In the rows, zero is written as 128.
Each named move below is a turn or a mirror, shown by a few rows before and after it. Which moves, in which order, take the first row of each later pair to the second? The first pair is answered.
move Lek:
[ 95 100 133 108 123 139 124 151 115 140 123 156 124 115 145 139 113 137] -> [102 136 114 107 129 139 145 154 108 138 105 129 150 121 137 165 129 122]
[112 119  94 113 146  81 157 131 124 146 133  80 148 117 138 129  71 101] -> [105  85 102 116 145  79 150 124 128 144 147  95 129 114 144 118  58 109]
[115 142 106 121 112 142 144 158 131 141  95  91 138 119 158 162 150 123] -> [ 94  86 131 124 103 139 120 148 142 145 127 133  96 113 166 123 124 147]
move kan:
[122 144 135 131  77 127 124 145 139 132  87 147 126 129 160 177 157 130] -> [110 122 154 139  93 109 118 134 165 125  99 168 114 114 131 110 167 115]
[145 157 146 142 125 128 128 105 118 119 125 113 134 148 126 137 164 106] -> [150 157 145 143 132 118 125 102 127 121 127 119 136 144 118 118 159 106]
[148 112 131 120 105 112 134 130 116 134 149  99 110 158 120 151 112 128] -> [134 112 134 119 100 109 129 127 124 136 140  97 108 159 131 147 120 119]
[129 134  79 104 164 103 149 134  67 108 139 105 161  99 119 137  86 112] -> [116 142  80  98 122 116 152 143  73 121  98  98 152 105 165 166 123 102]
move domul:
[111  95 169 138 122 176 131 179 178  95  63 146 147 120 117 131 208 155] -> [156 114 164 134 116 199 123 175 139  83  86 150 143 151 138 186 194 181]
[101 134  68  85 154 121 135 156 101 150 142  99 135 111 130 173  47 151] -> [ 63 115  78  91 150  98 147 165 138 155 119 101 140  88 107 128  62 127]
[113 113 103 123  99 112 135 132 124 148 130 144 101 127 176 126 117 105] -> [106 108 111 119  99 113 137 139 137 148 119 144 107 124 164 111 133  99]

Each pair is two moves apart.
[108  62 147 146 121 125  98 126 152 133 166 173  79 111 116  59 103 154] -> [170 206 102 139 158 129 152 139 107 129 115  68 178 145 113 162 151 106] : Lek, domul
[ 67 147 124 115  85 132 135 129 142 162 110 141 136  79 158 132  94 122] -> [ 67 148 131 122  95 121 140 120 152 156 111 144 149  76 134 103  98 112] : Lek, kan
[ 71  80 122 132 111 142 137 154 146 154  97 141 132 105  96 100 143 156] -> [ 98  91 107 131 145 154 140 167 113 144 116 132 149 110  83 141 102 181] : kan, kan
[102 133 115 122 110  91 167 150 144 150 104 105 154 117 122 162 155 132] -> [ 92  78 131 123 120  91 145 143 149 147 148 147 127 110 109 129 112 165] : Lek, kan
[112 156 128 142 145  98 143  95 184 148 105 103 151 127 133  70 173  47] -> [118 104 174 143 121 130 102  81 185 128 149 172  97 139 147  52 162  94] : domul, Lek
[ 93 116 108 124 117  92 140 136 140 144 111 117 126 105 131 101 115 112] -> [117 125  88 124 144  99 140 143 113 140 128 107 139 107 118 130  88 137] : kan, kan
[100 128 119 122  97 107 104 128 149 125 105 109 103 127 159 108 127 116] -> [121 158 113 124 135  93 122 124 143 117 105  86 142 124 119 105 130 103] : kan, Lek
[124 134 171 140 125 123 119 158 137 108 131 143 113  89 116 125 162 155] -> [146 137 164 138 131 136 110 157 114 105 158 141 110 100 130 157 136 170] : domul, domul
[121 119 167 114  85 161 119 113  99 110 137 126  92 148 148 168 139 169] -> [109 102 183 125 101 134 113 100 124 107 155 144  87 134 117 106 136 156] : kan, kan
[155 154 183 124 101 175  97 113 142 119  96 137 126 149 140 147 189 123] -> [171 136 191 131 160 160 102 102 138 108 139 157 139 140  84  95 149 137] : kan, kan
[129 148 153 132 126 145 127 130 123 105 120 104 154 157 122 123 169 117] -> [127 102 155 132 132 157 111 124 115 108 158 142 130 149 114 112 127 147] : Lek, kan
[118 160 140 135 107 124 141 153 138 109  93 128 124 143 135 174 126 143] -> [111 140 158 147 128  97 138 140 168 106 116 151 113 129 101 109 122 136] : kan, kan
[179 111 139 144 157  81 134  58 160 121 155 153 109 134  96  75 100  79] -> [214 147 124 134 183 113 141  77 120 110 166 139 140 147  82 136  83 113] : domul, kan
[158 118 153 124 151 131 110 103 123 124 166 148 105 135  88 119 131 130] -> [159 145 137 113 112 155 111 112 110 136 138 127 104 146 128 182 158 129] : kan, kan
[ 96 154 125 134 122 109 146 145 152 145  70  89 165 109 119 120 184  89] -> [ 94 104 181 133  98 147 109 135 170 127  97 156 118 123 117  93 196 121] : Lek, domul
[127 133 113 112 113 159 129 148 108 125 120 120 134 136 155 191 123 151] -> [ 88 102 109 113  90 130 129 143 134 146 103 123 114 120 173 145 131 133] : domul, kan
[152 139 138 124 116 174 133 141 139 140  88 109 183 142 114 154 182 135] -> [129  86 163 128 101 164 113 125 170 142 110 154 144 126 116  93 177 136] : kan, Lek
[131 104 102 121 112 109 119 122 123 131 153 135 102 129 146 135  95 118] -> [132 136  85 123 121  97 136 133 128 132 129 106 130 122 142 143 112  92] : Lek, domul
[132 111 133 129 111 126 120 136 124 142 139 132 109 119 137 130 118 141] -> [137 136 133 127 110 114 131 131 134 142 118 113 127 121 141 130 149 117] : Lek, kan
[141 131 104 137 164  90 112 107 131 135 150 116 125 125 136 116 109 128] -> [126 129  89 142 155  88 119 116 133 151 137 105 131 121 149 123 111 125] : kan, domul
[153 142 134 123 139 127 121 126 109 134 158 119 138 134 130  99 113 108] -> [148 127 133 119 121 137 111 128 104 140 163 126 122 133 146 114 108 122] : kan, Lek
[ 83  83 124 135 119 113 123 132 152 143 125 152 106 107 133  88 121 134] -> [121 166 111 130 134 124 154 140 133 130  86  92 159 128 127 147 164 110] : Lek, domul
[ 85  80 120 114 156 155 125 155  81 135 164 132 101  97 100 161  56 210] -> [ 37  73 151 127 148 138 140 163 136 135 119 135 116  64  75  96 120 175] : domul, domul
[133 139 116 134 175  90 144 136 132 132 133 118 170 107  88 106 118 121] -> [143 127  99 124 170 112 142 146 106 136 147 119 162 113 110 153  85 155] : Lek, kan
[126 115 108 132 163 122 115 135  88 138 159 130 135 137 117 135  70 150] -> [ 94 108  84 128 121 114 126 153  97 161 119 113 123 132 156 145  88 135] : kan, domul
[169 161 107 125 147 107 133 117 100 135 138  99 138 140 147 160 122 117] -> [122  90 128 126 134  96 119 115 135 141 158 143  96 118 144  93  98 133] : Lek, domul
